In the data rows, the value 128 means zero.
How far apart are the two rows of each pair, measured in a hidden way? 0 means very close, and 20 very far. Two or three weighted sums of its numbers give each row a place; it is the straight-line distance between the places.
[136 140 113  85 107  94 114  80 129 153]
[111 131 141 110 119 190 122 167 100 158] -> 9
[187 150  89 237  85  65 113 109 146 163]
[ 89  88 122 160 108 137  86 104 109 117] -> 8
[153 143 142 122 145 126 187 100 142 141]
[174 135 122 138 147 120 142 135 137 133] -> 7
[178 134  92 120  96  35 114 109 125 133]
[172 138  92 101  95  98 152 115 134 151] -> 5
[134 115 156 142 103 138 133 157 117 106]
[154 146 128  91  82  95 102 104 110 150] -> 5
[138 110 140 122  99 131 124 135 116 119]
[137 149 173  98 166 152 153 113 130 126] -> 10
[162 167 101  93 103 103 138 118 114 159]
[116 112 136 122 118 132 109  99 118 108] -> 2
[ 61 115 112 188 142 208  69 122 124 142]
[140  93  89 156 102 174  94 142 119 116] -> 11
[ 60 103 143 173 146 121  72  71 143 135]
[126 133 131 103  85 121 124  97 120 144] -> 10
[164 168  81  90  59  59 122  90 121 156]
[113 100  82 166 180 146 168 115 188 117] -> 8
[134 141 133 104 159 154 160 168 114 112]
[119 142 149  98 162 114 198 164  83 116] -> 9
[125 144 131 132 156 140 149 147 112 129]
[135 114 158 174 108 131 104 145 117 104] -> 5
[162 121 146 153 100 110 105 173 111 107]
[152 124 120 144  91 127  93 150 104 142] -> 5
[122 138 120 155 131 145 159 120  81 143]
[152  93 156 168 104  96 102 160 138 109] -> 5
[137 127 104 132 116 115 134 141 111 104]
[144 112 168 128 160 167 139 158 127 141] -> 6
[138 147 154  85 152 109 193 116 148 157]
[179 162 102 107  79  69 127 111 125 141] -> 11
[111 131 103 119 129 123 114 152  68 153]
[137 133 100 147  85 110 117 135 121 126] -> 4
[127 130 162 153 168 134 131  99 179  60]
[159 126 170 102 131 160 136 204 130 143] -> 9
[ 94  82  76 148 130 133 150 100 160 138]
[137 150 125  93  81  75 136 117 156 124] -> 9
[140 131 140 108 131 157 146 141 110 143]
[126 141 136 115 106 127 136 155 124 152] -> 5
[174 147 122  90 164 113 124 103 137 157]
[119 106 191 149 164 120 139 107 134  62] -> 9
[ 98 128 144 126 143 124 160 185  85 153]
[135  69 127  81  89  99 145 107 148 101] -> 3
[117 162 141 118 136 105 141 194  90 137]
[133 188 124 103 113  71 117 104  98 146] -> 4
[117 150 138  58  92 133 133 125 167 155]
[116 150 149 138 115 148  87 141  90 126] -> 9
[180 164  93  64  79  64 120 119  94 157]
[121 180 102 108 143 133 101  99 121 126] -> 13
[141 110 129 119 125 152 110 127 148 154]
[160 107 110 168 110 117 117 154 150  96] -> 3
[165  87  86 173 159 173 151 149 167 125]
[ 87 135 121 133  99 146  38 112 121 150] -> 8
[115 141 199  98 214 107 146 113 164  71]
[109 114 247 149 212 118 157  96 153 100] -> 12
[186 165  80 132 156 109 131 145  68 145]
[104 177 124  97 119 133  70  99 150 134] -> 18
[122 131 157 117 201 169 128 106 178  69]
[149 103 152 216 116 144 115 149 114 116] -> 19
[119 139  98 131 103 164  85 103 147 144]
[ 83 137 160 117 123 129 143 135 130 118] -> 13
[183 118 108  73  63  83 116  91 130 123]
[136 136  93 155 148 113 153 115 158 135] -> 10
[131 104 127 126 116 101 148 124 136 125]
[170 150 110 105 139 124 134 162  97 121] -> 13
[137 149 167 130 157 128 155 181 119 115]
[112 113 172 159 167 131 146 116 186  75] -> 7
[126  83 124 127  96 128 113 132 121  79]
[152 104 161 176 125 113 118 152 145 145] -> 11
[139 158 100  42  79  80 137  97 136 144]
[117 119 132 115 119 151 141 125 114 153] -> 4
[121 139 143 121 113 141 139 136 125 102]
[148 163 113 150 106  81  57 123 156 140] -> 11
[ 99  93 104 154 107 229 105 115 123 117]
[120  71  23 165 142 154 159  90 160 147] -> 11
[152 123  73 149 137  37 155  80 161 163]
[122 125 197 168 197 146 105 159 136 140] -> 13
[165 140 130 164 196 157 141 185 149 103]
[109 137 122 133 116 154 161 146 104 150] -> 9
[129  75  88 112  93 137 111 100 118  87]
[122 133 140 118 120 183 112 134 127 130] -> 10
[139 132 152 128 189  91 175 130  95 110]
[126 157 113  90   0  89 138  87 140 150] -> 11
[ 89 140 134 136 177 149  64 108 115 134]
[145 186  88 116 117 109 159 141  90 181] -> 6
[134 111 145 104 128 116 194 171  81 137]
[127 110 109 104  64 115 119 130 113 116] -> 10
[ 97 139 153 121 114 166 106 181  73 105]
[187 132  99  88 101 104 105 107 151 168] -> 12
[ 69  87  59 127  79 126 130 114 134  92]
[135 173 116  93 138 113 120  58 166 158] -> 11
[ 81 102  67 173 115 183 107  81 138 113]
[154 121 130  84  75  81 125 112 142 105] -> 14
[160  97  55 210 115 115 118 120 162 118]
[108 133 116 131 123 148  54 113  99 196] -> 3
[ 68 152 171 157 114 162  58 112 104 160]
[108 124  90 172 165 170 133  72 184 167] -> 4
[146 127  79 155 119 125 137 133 162 143]
[109  86 157 136 144 133 136 125 140  91] -> 10
[118 106 102 239 145 142 161 124 193 161]
[ 88 131 131 141 138 158 111 157 104 153] -> 11
[123 175  81  98 119 131 112  86 156 108]
[ 76 144 151 156 123 147  71 119 116 150] -> 11
[ 83 153 122 176 130 165  38  84  96 143]
[122  68 104 135 134 118 125  73 162 134] -> 13
[204 174  90  83  75 101 147 142 103 151]
[188 187 106 105  80 109 129 130 117 169] -> 5
[ 97  56 158 130 115 155 118 175  53 125]
[138 153 141  77 147 131 177 136 113 131] -> 15
[172 154  84 115  80  80 125  95 121 165]
[141 104 117 117 108 148 123 124 130  72] -> 13
[162 171 108  98  99  82 154  96 138 169]
[108  25 179 189 190 127 145 101 146  82] -> 10
[147  87 132 175  99  98 131 149 116 120]
[148 129 166 128 159 167 137 173  77 126] -> 13
[182 188  98  67  71  66 106  97 130 166]
[ 87 134 133 148 102 162 115 150 115 143] -> 3
[132 107 121  94  94 132 128 151 116 166]
[165 121  75 136 136 104 147  96 182 155] -> 6
[129 157 163 139 140 114 142 215  84 156]
[146 108 133  74  94  90 121  98 144 128] -> 4
[167 121 143 127 164 161 161 170 112 146]
[ 46 119 162 157 121 174  30  96  87 165] -> 14
[133  88 117 127  98 118 117  99 120  76]
[149 177 133 126 145 124 119 183  84 154] -> 6
[149 136 153 140 164 160 145 134 107 136]
[115 118 156 139 119 122 117 116 141  69] -> 5
[156 141  41 120 117 115 141 105 149 137]
[111 143 110 140 127 119 106 166  78 129] -> 5
[147 160 123 150 110 120 132 125 107 157]
[164 156 153 106  54  65  99 134  92 155] -> 6
[130 145 124  66 126 124 132 124 117 157]
[115 151 151 122 105 137 132 166  99 104] -> 5
[146 149 142 107 106  81 109 108 123  81]
[ 86 186 154 103 171 135 155 119 118 109] -> 9
[163 150 158 151 167 160  79 108 158 102]
[177 141 119 136  95 104 109 156 121 115] -> 9
[ 76  91 129 176 128 160  37 109 104 143]
[104 128  97 119 138 108 111 122 114 194] -> 5
[175 155  78 118  58 107 132 123 148 154]
[150 106 128 101 117 153 106 151  76 160] -> 9
[151 127 130  87  64  66  97 168 126 110]
[135 110 144  88 104  91 130 143 132 120] -> 4
[140 123 143 153  94 175 131 160  59 116]
[ 65 130 105 159 159 140  34  85 105 136] -> 17
[122 106 130 132 113 103 109 103 133 105]
[ 98 106 153 162 130 141 136 161  91 146] -> 3
[131 119  72 166  94 116 120 111 153 134]
[108 163 136 143 104 158 153 153  95 124] -> 11
[127 140 158  85 151 150 194 160 130 111]
[151 159 119 104 139 134  90 102 129 187] -> 13
[179 221 135  92  85  18 137  79 116 176]
[142  88 152  83 153 140 168 165 123  75] -> 17
[167 143  96 101  92  61 124 119 127 158]
[149 109 120 121  94  79  81  91 110 115] -> 3
[138 167 107 106  79  80 211 115  94 172]
[ 56 116 107 180 105 168  85 102 146 158] -> 16
[108 120 109 125 105 103 111 120 134  71]
[122 171 151  81 182 110 197 132 101 104] -> 11
[110 117 154 121 110 193  74 174  91 131]
[117  84 113 138 153 172 145  97 127 150] -> 10
[133 130 110 163 139 143 116 142 112 139]
[226 143 131  69  70  90 131  79 139 129] -> 10
[ 94 113 196 106 115 164 157 182 104 130]
[ 96  93  83 156 111 171 130 122 138 127] -> 15
[ 93  96 119 165 108 143  95 120 131 113]
[ 80 101 138  64  99  90 150 124  71  84] -> 11
[ 98 119 150 145 152 147 102 145 130 139]
[ 54 140 125 159 117 189  95  90 115 166] -> 6
[ 53 139 151 144 135 175  61 105 126 173]
[154 107  43 156 149 172 179  88 169 134] -> 11
[130 113 104 111 128 140 105 160  92 139]
[ 89  78  46 158  80 154 109 133 164 126] -> 11
[147 149 124  85 116 113 119 106 125 140]
[118 128 137 135 131 115 158 153 121 129] -> 4
[115 108 108 146 148 115 135 126 106 144]
[109  94 147 154 107 152 118 168  60 156] -> 6
[ 94 117 203 184 183 135 105 118 171  82]
[114 128 170 167 160 112 150 122 133  90] -> 6
[128  99  94 153 142 117 153  98 176 141]
[143 113 148 115  82 108 136 131 122  81] -> 12
[141 135 126 126 122 124 130 154 107 141]
[118  91 115 131  72  80 112 155 137  73] -> 2
[119 102 102 126 129 127 140 144 129  87]
[101 127 113 106 121 160 108 153 116 161] -> 5
[136 106 143 165  74 107  89 145 115 110]
[102 131 123 134 125 180 139 171  61 138] -> 9
[156 133 169 123 186 157 193 114 118 102]
[134 180 141  84 131 103 130  67 147 151] -> 12
[151 220 125  84 132 108 124 110 127 146]
[107 164 108 105 107 149  81 115 126 175] -> 10
[150 108 150 176 133 146  80 118 123  93]
[126 142 128  96 170 130 177 121 136 155] -> 8
[155 160 103 101  70  58 138 112 110 158]
[139 134 140  75 165  71 180 130 127  96] -> 11
[154 157  92 133  82 146 106 155 152 129]
[140 132 182  97 209 150 181 147 133  91] -> 18
[136 106 136 182 145 143 113 141 147  93]
[148 159 180 100 216 134 161 157  97 146] -> 10
[138  94 176 117 123 202 130 160  80 110]
[142 132 129  92 154 149 188 127 137 107] -> 9
[133 171 132  86 106 137 118 145 118 168]
[129 145 111  98 136 124 139 133 104 156] -> 5
[137 112 140 121 131 142 142 187 110 116]
[ 72 133 143 153 157 160  76 206 152 141] -> 15
[ 39 156 132 103  81 138 128 174  71 100]
[140 136 153 147 148 148 136 171 114 139] -> 8
[142  78 132 163 107 120 108 137 120 119]
[ 89 125 173 105 147 168 140 171  89 104] -> 14
[122  85 108 133  96 135  97 113 132 116]
[119 126 123 132 119 143 114 157  86 112] -> 7
[106 135 174 159 168 157 121 134 158  94]
[ 92 157 116 149  94 141  69  97 132 143] -> 11
[118 153 156 102 130 103 112 122  82  70]
[158 170  99 130  77  97 149  94 110 186] -> 15
[142 150 125  86  85  74 108  98 112 129]
[ 81 134  95 146 122 109  69  85 129 170] -> 12
[112  89 102 118 151 167 148 135 148 139]
[165 170 138 125  67  63 130  99 171  86] -> 10
[ 99 177 155  76 154 148 171 138 123 119]
[121  92 136 119 116  99 110 117 117  73] -> 14
[148 166 148  96 174 111 122  34 124 125]
[107 151  87 128 133  93 130 129 143 161] -> 11
[ 62 110 185 148 213 156 161 115 151  83]
[163 179 112 107 146  68 132 113 121 145] -> 10
[120  95  14 158 117 124 121  85 142 113]
[124 115 105  94  85  54 123 103 154  97] -> 15
[ 65 123 137 156 103  92  90  41 112 144]
[124 105 145  66 142 120 200 127 165 112] -> 14
[ 87 142 144 184 110 165  42 112 188 135]
[ 93 132 144 121 165 105 122 127  98 141] -> 15
[113 129  87 124 127 131 135 177  63 136]
[ 55 106 148 159 135 174  46  99 137 146] -> 14
[164 153 152 104 171 146 171 155 129 141]
[111  79  96 159 129 128  91 124 162 128] -> 15
[129 117 139 145 110 130 150 181  92 119]
[140 125 112 150  95 121 114 135 116 122] -> 5
[158 131 149 104 183 138 183 143 120 116]
[121 121 145  98 115 150 113 146 104 125] -> 7
[122  87 111 162 108 125 106 108 142 118]
[103 102 112 157 149 156 131 109 171 145] -> 7
[ 20 114 121 164 140 172  49 103 146  91]
[115  95  59 156 142 120 166  81 163 132] -> 14
[133 109 112 115 133 125 150  95 166 108]
[129 103 152 119 116 188 102 122 146 114] -> 5
[ 81  91 178 179 185 161 108 105 139  82]
[143 123 133 132 139 183 130 162  96 116] -> 13
[149 122 119 121  94 147 139 165 156 148]
[191  89 163 158 179 163 154 204 154 134] -> 8
[ 93 127 185 159 167 158 138 128 138  73]
[126 120 148  92 137 148 160 163 152 156] -> 7
[112  87  77 184 129 163 103 117 129 134]
[110 179 121 105 113 132 134 138 156 171] -> 15
[133 136 138 150 157 205 154 206 154 138]
[145 162 115 128 144 120 159 122  98 124] -> 9
[156 157 107 129  80  88  88 106 102 198]
[118 139 135 179 153 129 143 120 179  76] -> 18
[145 139  60 109 119 152 134 102 107 173]
[166 174 117  78 101  88 120  85 136 163] -> 11
[111  88 153 145 165 134 146 102 184  85]
[104 107 172  89 108 165 105 134 115 111] -> 8
[121 140  86  73 106 118 133 138 125  98]
[117 104 176 184 179 133 141 110 165 101] -> 16
